(in the rows, 128 means zero)
One turn moves every row onto another: examples first, then more rows asked:
Sobuz: [ 80 166 176 111 149 126 105 132 159 133 142 137 118 135 159 120 128 146
  94 107]
toz: [ 67 139 158 129 168 130  76 128 133 120 143 138 120 142 136 138 117 115
  83 101]
mosog: [102 144 113 141 150 116  88 142 153 126 126 127 121 117 145 127 105 115
 133 144]
Telun: [ 85 165 174 114 149 124 106 132 161 133 139 137 119 133 158 120 128 147
  94 102]
Bito: [ 74 148 174 132 161 124 110 141 149 125 162 136 108 120 148 133 117 143
  73 112]
guduz: [ 68 157 161 104 151 137  82 125 134 129 138 128 112 154 153 138 127 115
  88 118]
kuded: [ 71 162 143 115 144 147 124 149 125 112 152 143 140 150 148 139 100 110
 124 118]
par: [ 57 146 102 133 158 115 100 135 153 127 138 139  88 126 150 133 121 131
 122 158]
Tid: [ 75 137 140 132 158 142 129 158 136 119 151 128  97 127 159 152  86 134
 139 134]
falis: [ 80 139  95 146 161 106  96 138 162 126 123 138  97 114 145 127 116 132
 123 132]
fos: [ 77 143 126 130 161 129 124 146 157 124 124 140 100 130 160 134 100 149
 155 100]
naku: [ 87 142 117 136 157 125 157 154 135 124 142 129 109 124 148 139 120 114
  89 132]
Rorok: [ 65 142 112 144 166 115  83 134 152 122 136 147 115 128 136 124 112 124
 137 146]
gegiv: [ 79 147 172 135 160 122 110 142 151 125 159 136 109 117 148 132 116 144
  72 107]
Degub: [ 84 136 139 131 162 119  90 132 145 125 129 128 100 126 145 141 122 125
  67  86]
sifak: [105 153 122 129 141 130 131 156 143 115 128 134 132 125 151 137  99 119
 112  83]
zim: [ 58 145 147 116 160 130  94 130 134 125 145 128  89 141 151 147 128 124
  66 114]
raru: [ 39 158 125 114 153 140 137 146 130 111 156 152 107 149 153 143 113 128
 109 118]
Nuv: [ 75 150 118 131 152 126  49 148 141 126 131 142 116 120 154 126 111 127
 114 112]
Rakev: [ 90 134 131 136 157 134 133 160 143 120 141 124  92 116 161 151  86 138
 133 120]
vidu: [ 86 153 111 127 158 117 147 141 154 131 115 143 121 137 149 119 135 125
 114 104]
nunod: [ 98 138 126 148 165 123 141 153 135 119 138 138 137 125 134 130 111 107
 104 118]
zopam: [ 88 133 140 141 161 138 122 158 139 117 144 131 109 121 152 147  81 133
 145 119]
kog: [ 76 162 120 107 134 139 149 155 135 119 142 127 100 137 169 149 112 124
  98 117]
gek: [ 79 151 120 129 148 126  92 140 144 127 141 127 111 130 150 134 109 114
 132 171]
sal: [ 74 150 105 128 151 122 145 152 147 115 133 142 100 124 155 140 113 136
  97  83]
Mizip: [ 94 148 104 131 143 117 103 144 154 131 128 119  93 116 158 135 114 123
 117 157]
Fut: [ 82 166 173 111 148 124 109 132 160 135 140 135 113 133 161 121 130 148
  91 105]
rav: [ 68 148 128 136 161 131 119 146 138 107 142 159 140 138 136 130 101 122
 123  84]
gopag: [ 89 147 111 133 147 123  58 155 142 128 130 131 104 108 159 132 108 127
 101 111]
fufe: [ 68 153 112 119 142 130  68 154 135 130 142 127  86 118 168 140 116 129
  94 136]
Zad: [ 85 153 142 107 146 127  96 130 145 133 123 117  93 138 162 141 132 125
  72 102]
baraz: [ 61 161 119 113 157 127 149 137 143 130 131 145 114 151 154 124 139 123
 114 131]
dapez: [ 75 152 104 123 144 122  66 151 146 131 128 132  88 113 167 133 119 135
  97 116]
besol: [ 64 148 126 120 158 133 131 146 154 126 131 138  87 136 166 140 105 150
 149 116]
Bave: [ 54 157 119 117 147 133  59 147 135 128 144 139  98 130 163 133 118 128
 108 137]
teg: [ 77 147 176 135 162 124 107 141 149 124 161 138 114 120 146 131 115 142
  76 109]
gep: [ 94 149 154 119 154 127  77 128 145 128 121 127 124 140 147 131 122 116
  90  89]
pepun: [ 73 144 134 134 163 134 143 150 124 119 155 139 130 139 138 135 115 105
 105 144]
zonav: [ 72 156 128 126 163 125 133 137 143 126 128 154 142 150 140 115 129 116
 129 115]
piru: [ 68 151 126 127 149 133  51 151 130 125 145 138 114 124 155 132 107 120
 111 132]
limeb: [ 63 146 135 124 162 136 120 144 150 122 134 144 105 141 158 135  99 145
 161 114]

Telun turns into teg
limeb turns into Tid
sal turns into sifak
And these:
zonav turns into pepun
par turns into Mizip
Degub turns into gep
dapez turns into gopag

